One turn sends every row of this set to another row. A few are shown first. Where does it send the rows asked after them?
vud: [ -2 -11 -15  -7 -21  26   3 -17 -18 -48  -7 -32  -4  -3   7   6  -3  -4
 -12  12 -25 -15 -12 -27  -3  -6 -19 -21]
Dunub: [ 18  -9  -7 -18  20   3 -10  -3  -5  -6 -25  -5 -19 -32  47 -24 -21  -3
 -38   5 -31  11   2  22   5  -1  13 -25]
rodon: [ -5  -8  -3 -11  22   8   7   2 -12  -6  -9 -34  -5 -30  26 -14 -11  -7
 -32  18 -45   1  -9  17   5  -7  27 -28]
tak: [ 13  -6  15 -32 -22   3  18 -20  -5 -26  -3   2 -25   9  -7  -3 -27   4
 -10  19   0 -16   0  16  12  31 -25   8]
fil: [ 22   9  -8  -9  32   8   5 -18 -12   0 -38  -6 -12  -7  -6  19 -22   7
 -17   7 -18  -3  17 -27  23   4  -8 -10]
Zisa: [  2 -16   8 -23   8  31  -2  11 -10 -19   2 -23  20  -4  24 -31 -19 -11
 -14  18   5 -16 -17   5 -32  13 -11  12]
Gako: [ -9 -15 -20  -5  15  13  -1   5 -14 -30  -6 -33  24 -18  17  12 -17  -8
 -26  30 -40 -14 -17 -18 -12   5  15 -14]
tugun: [ -6  -8   7  -8   6  13 -12  -2 -12 -14   0  -8  33   1  -3  -8 -16  -2
 -25  30 -21  -2   7  -2   0  65  14   7]
ges: [-17 -11  -7   8  -7  -1 -14 -13   1  -6   5  -1   9  12 -10 -11 -21   0
 -28  11 -19 -21   6 -35   6  47 -10 -27]
nud: [  6   1  15  24  24  17  -8 -17 -11 -13   0 -23   3   0  13  14 -17  -1
 -25 -20   0  14  18   3 -22   0 -33 -12]
befu: [  9 -15 -17 -39  13   0 -16  -7  -6  -8 -17   6 -34 -19  12  -9 -24  -2
 -27  21 -17  -4  -2 -33  14  -6 -21 -30]
kuru: [ 15 -22  20   1  -2  16 -15 -33  10  -4   4  -4   5 -20  23 -37  -1   7
 -25   8 -32  25  -2 -19   1  32 -23 -40]
nuto: [ 17  -2  -9   1  25  10  -3   0 -10  -4 -33  -9  -5 -21  23   9 -10  -9
 -36  13 -48  23   9  23  13   9  23 -14]
mil: [ 28  -4 -21 -18  27  -7 -14 -21  -1 -24  21   7 -29  15  29   4 -25   8
  -8  12 -29   0 -14   8  -5  -6 -25 -30]
razut: [  9  -8  10 -17   2   6   1  -8  -9 -17   0   6 -13   6  23 -13 -16  -3
 -38   3 -18   7   5  58  -1  41  12   2]
vofo: [ 24  -1 -11  -9   9  17 -16  -7 -14 -30 -48  -1  16 -27  22  15 -25  -2
 -17  20 -26  21  16  -4   9  25   2   8]
fufe: [ 17   1  20 -10  24  -3   0 -16 -10   6  38  -9  -3   4  23 -45 -22   9
   2  29 -19 -12  -3   1   4   8 -21 -22]
Zoli: [  5   3  18 -11  -3  31  -4 -21 -23   0 -17  -1  23   4   1 -36 -24   1
   0   9   8 -15   2 -11  -6  -3 -32  -5]
kori: [ 26 -24   2  13  10  22  -5 -16  10  11 -15   6  12  -4  -6   2  -5 -13
  -8   6 -22  25 -21   8 -16  -6 -30 -17]
zabo: [ 18 -12  15   8 -10  -5 -27   9   0 -10  25   9   2  13  -4 -17 -26  -6
 -28   6  -4  20  20   0 -15   8  37  -8]
birel: [ 10  13   8  -6   3  27 -15 -20 -12  -3 -39  -9  19 -12 -17  -2 -25   3
   7   6  -6   3  23 -14  19  10 -14  -7]
fen: [ 35 -10   2   5   5   3 -22  -8   4 -13   9   4   2  -1  18 -27 -20   5
 -25   1 -19  20   6 -20  -8 -12  45 -25]
Vav: [ 16  15   8 -16  29  -4 -24 -21  -4  -3  12  -2  -4  -3  -3   3 -27  13
   6  28 -36  20  24   6  29  27  -6 -23]
gesa: [ 42  -6   8   2  -4   9 -14 -12  -6 -17  -5   3   9  -5   2 -10 -17  -1
  -7   7 -16  29   7   3  -2 -26  43 -12]
sifel: [ 30 -15   1   3 -17   0 -13  -4   6 -36  12 -16  -6 -10   5  -9 -13   0
 -16   7 -26  19   1 -12  -1 -12  48 -20]
nem: [ -4 -13 -26 -19   0  -7 -28 -27  -2  -7  -8  22  -1   2  10 -15 -32   3
 -25   3 -15 -17  -7 -30   6  14 -17 -41]
Bafa: [-12 -16   8  -5  -8  -5  -8 -43 -35 -31  22  -4  10  -3   8  12 -18  11
 -23   5 -24   8  -4  26  -4   1 -21 -31]
mif: [ 16  -7  -5  18  16  -8   6  -1   2 -11  33 -18 -14  20   0  12  -6  -7
  -9  32 -44  -3   1  -2   4  31 -15 -13]
fekib: [ 18  10  14 -13  27  29 -10   1  -7 -23  20 -44 -15  -4  14  -8  -5  -1
   5  28 -32  13   7 -11  -5  -6 -23 -16]
mamav: [ 26 -16  11  -2 -27  -1 -15  -6 -11 -40  28   6  -8  14  14 -16 -20   0
 -25   8  -8  17   7  11 -16  -3  32  -9]
raz: [  3  -5  16 -22  13  23  15  -9 -15   8   5   8  -1  28  -9 -17 -23  -2
 -23  19   3 -20 -11  -3 -15   6 -29   1]
zef: [  1  -9  11 -15  16  19   4   8  -5  -6   9 -13 -11   8  29 -26 -14 -11
 -35  -1  -5  -6  -9  46 -25  16   5  -2]
Zope: [  1  -4   0 -29   8  17  15 -25 -33 -27 -10 -25  -8 -14   0   2  -8   8
 -18  31 -36 -10  -6 -25  19 -13  -6 -25]
buni: [ 22 -19 -17 -18  -5  -2  -7 -13  -3 -38 -11  15   2   5  29   0 -28   0
 -23   5  -1  -9 -12  23 -11  44  -6  15]
Rit: [ 11 -21   6   8  -9  -9  15 -39  18 -17   7 -26   2 -22  -3   2 -13   8
   0  -4 -30  -2 -23  16  11  19  -7 -30]
fatam: [  7 -11 -17 -32  18  -6 -17 -12  -6 -16 -18   2  14 -33  45 -26 -45   6
 -19  10  -9 -15  -9  -7  -3   3   4 -18]
Moto: [ 47  -3   9  -8  -1   7 -10  -6  -5 -18   2   4 -26   3  20 -10 -14  -4
   7  33 -17  22  12  18   7  14 -40   4]
sim: [ 28  -3  26   9  -8  11  -5  -1 -11 -23  21 -11   9  14   3 -20 -21   1
 -15  -1   5  12  15   8 -19 -11  34   3]
sekul: [ -9 -10  19 -11   7  22  -6  14  -5  -5   9 -20  -2   4   9 -18  -4 -15
 -42  19 -26  11   8  34 -11  43  15  -1]
dud: [ -2  -7  16 -14  -5  17   6  -2  -2 -12   9  -4 -19  21  -3 -11 -11  -1
 -41  28 -17  -9  14 -28   1  53 -22  -6]
dipo: [-16 -16  17 -11  -5  -7 -43  -5  -3  -6  15 -11  -7 -28  -1  -7 -28  -5
 -21   9  -9  26  21   3  -2  21 -30 -31]
mor: [ 13 -17 -13  -8 -42  11  -4 -18  -8 -46 -16   0 -16   4   1  12 -15  -9
  -7  11 -10  -8  -7   3   2  17 -32  -3]

Rit turns into nud
fufe turns into mil
vud turns into Zoli
Where do these go?
nuto turns into sekul
fen turns into mamav
dud turns into Zope
vofo turns into tugun

One turn sends every row of this set to another row. A few are shown first. Where does it send the rows asked after them?
W: [ 10  31  15 -17 -18   0 -22  15 -58   6  14  -5  12  -7   4  -1 -58  -9
  -8 -46  -9  12  39  13  19  13 -19  12]
V: [  6  12  -4   4   9  -5   3  -7 -45  20  -1  20  19  -8  -8  34 -19 -13
   6   0  28 -16  20   6   9 -33   4  11]
C: [ -4  -4  -1 -18 -28  -5   7   6 -19 -24   6  11   8  -1 -18 -10 -21  12
   8  29  16   3  13  19  13 -12 -32  21]
T: [  2   3  15  16  -8   2 -11  30 -33  12  15 -10 -21  18 -44  23 -32 -12
 -38 -26  16   6  38 -10 -23   5  -4  26]
G: [  3   7  -4   2  14   2  -2  -4 -45  20   2  23  16 -12  -9  39 -17  -6
  16  -4  29 -17  16  10   9 -31   7   9]
Q: [  8  11  -3   5   6  -2  -2   0 -44  18  -1  19  24 -14 -17  40 -20 -14
  11  -3  28 -13  12  13  10 -33   5  13]
N: [  9  27  18 -22 -13   7 -26  21 -53   3  16  -2  11 -11  -2   6 -58  -3
   4 -49  -7  11  32  21  15  19 -16  14]
X: [ -2  -3  12  15   0   7 -15  21 -35  17  23  -7 -28  22 -36  25 -30   0
 -33 -29  14  -1  42 -15 -22   8   0  23]
S: [-11  20 -28  16 -38 -14  -3   8 -15 -13  13 -15  -3  40 -16  20 -21 -13
  18 -14 -10  36  44  -8   2   8 -13  34]
M: [-18  14 -29  11 -29  -8  -5   6 -15 -12  18 -11 -10  40 -14  22 -18   1
  30 -18  -7  27  49  -7   2  10  -9  35]
J: [  2  24  13 -22 -10   8 -23  11 -57   9  23  -5   5  -4   7   1 -56   3
   1 -49  -7   6  39  12  17  19 -16   9]
D: [-10  16 -29   8 -33 -10  -6  14  -7 -19  15 -14  -6  34 -24  30 -21  -7
  30 -17  -5  33  41   2   1   8  -7  38]
R: [ -9  -3  -2 -17 -26  -4  13   2 -24 -20   6  13   8   4 -11 -15 -20  11
   2  28  12   1  17  12  16 -10 -33  20]
U: [  4  -1  15   7   1   9 -19  34 -26  10  19  -8 -22  13 -45  30 -33   0
 -25 -31  19   5  37  -6 -24  12   3  27]
P: [ -8  -5  -3 -20 -22   0   4  -1 -16 -19  11  13   3   0 -10 -14 -23  18
  12  27  19  -1  16  16  15  -6 -34  22]

X turns into T
D turns into M
V turns into Q
Where do these go?
W turns into N
R turns into C

One turn sends every row of this set to another row. A few are shown first. Where does it send the rows asked after them?
kitin: [ 52   8  29   0   0  -1  20  37  -5  23 -13  28  10 -31 -43   1 -34   8]
Bovi: [ 32   9   8  22  23  -6   5  19 -14 -23  -5   8   0  -9 -49 -20   5  18]
fonar: [  0  -6  26  -3   6  -6 -10  -6  -8   5  -2  14  21 -16 -22 -22 -18  30]
nat: [ 41  17   3  -6 -10   0  28  37   4 -10   2  -8  16  17 -19   4 -36  18]
rivuv: [ 30  20 -16 -10  11  15 -27  14   6 -30   5  31  13 -17   5  -8 -11  -8]
Mudu: [ 40   7  -4   8   0   3  14  38  12 -18  -5  27  -6 -13 -18  -2 -31  53]
Getun: [ 12   6  30   5  21  22   9  16 -24 -37  -9  22  -2 -16 -37   0 -20   5]
Detap: [ 16   2  10 -19  -5  18   7  -2  15   2  14  22  13 -28 -35  18 -42  23]
pelu: [ 21  17  18   1  -3  27   8  26   8 -21  27  18  32 -27 -24 -22 -35  23]
tun: [ 15   5  11 -10  31   4 -11   5 -19 -13 -11  22  19 -24 -31   7   9  18]
dobid: [ 24  21 -12  18 -15  -2   8  34  -9 -19 -18  -7  -1 -13 -36  -2  -7   7]
zab: [ 54  -5   9   7 -17  -9   9  28  12  15  26  -9  14 -16 -23   6 -28   3]
Kozik: [ 49  20  20   0  12  20  13  19  -3 -30   9  14  -7  -8 -13  -5  19  20]
vunot: [ 39  -3  13  29  24   3   1  15 -15 -21   3  20   4 -16 -27  26   5   9]
pupe: [ 66  -1  49  -6   5   3  -4  -2  11  14   0  27  10 -28 -11 -11 -33   8]
nal: [ 68  24  14 -18  -3  -4   6  38 -13  -3 -26  32   3 -10 -16 -23 -25 -12]
suku: [ 59   2 -16   9  -9 -15 -10  25  15  -9   1  -3 -20  -3 -16 -15 -33 -15]
bupeg: [ 41  11  -1  -5   2  -5  17  -4  -4 -12  32  34 -19  -7  -1  -9   7  10]
Lizek: [ 55  15  34 -14   2   7  -5 -14  -1   7   3  18  -2 -38 -24 -12 -25 -24]
rin: [ 30  -8  12 -17 -21  15 -22  -3   9  -8  10  23   3 -41 -12   2 -43 -18]
litun: [ 32  -2   5  28  10 -14   0 -17  -5 -15  20   0   4 -27 -22  14 -21   5]
sepin: [ 48  10   2  -7 -38  -3   1  13  14 -11  -4  23  37 -21 -28 -10 -25  38]
mam: [ 20 -18   0  -8  -6 -15   3  30  -4  21  -6  15  10 -16 -33   8 -45   9]
Vonef: [ 37  15  20  -8  14  17   7   9 -20 -37  16  36  31 -26 -25 -13  -5  16]
zelo: [ 42   7  10  -3   6  -1 -12 -13  20  -4  10  -4 -10  14   0   1 -21   4]
momi: [ 17 -15   9  -5 -14  -4  -3   8  -6  13   1  18 -28  -6 -24  -8 -28 -28]
lize: [ 58   4  -1 -23 -20  -6  14  28   0 -20   3  25  -4  -7   1 -18 -52   6]
Nolev: [ 10   4  10  -1  -3   9   3  26 -32 -25 -20  28   1   1   0  11 -26  -8]
sumiv: [ 55   7   2  -4 -31   3  -5 -12  -2 -40   8  37   0  -4  -3 -10 -28 -12]
tenu: [ 20 -11  18  19 -11   1  -8  -1  14  16  27  24   8  -2 -37  -6 -12  -5]
Tegil: [ 60  22  10 -17   4   1   0  34  -4  -3 -34  19  18 -36 -38  -1 -44  -4]
zud: [ 25   0 -17  16  -4  -8  -7  43  -1 -11 -10  34  11  12 -38   0 -38  -7]
guma: [ 59   4  16  -5  16  -9 -12   1  -1  11 -14  38 -20 -21 -24 -10 -23 -24]
vuku: [ 71  20   9  -3  17   2   1  27  -2  -6  -5  23 -12 -10 -16  -3 -36 -33]
nepur: [ 56  11  10   4  35  -1   9  16  -3 -36   8  20   8 -11 -17  -5 -16  39]
rotiv: [ 54  -3  15 -25 -25   0  -6   5  19   8  12  18   3 -20   6 -14 -22  22]
Tirul: [ 27  10 -11 -32 -24   0  -2  27  -6  -9  -3  21  24 -32 -33 -20 -46  -5]
Fopap: [ 14  23 -19 -33  -6   8   2   8  -1 -21  -9  30 -14  -8 -32  -2 -29 -14]
kar: [ 64  14  30  -5  11   3  -1  25  20  27   2   5  13 -32 -35 -12 -25   9]
kebe: [ 36  11  17  -1  13  27 -20  14   2 -46 -15  35  11 -23 -17 -12  -5  20]

Tegil turns into guma
sumiv turns into Detap
Where do these go?
suku turns into rotiv
litun turns into Mudu
Kozik turns into Vonef

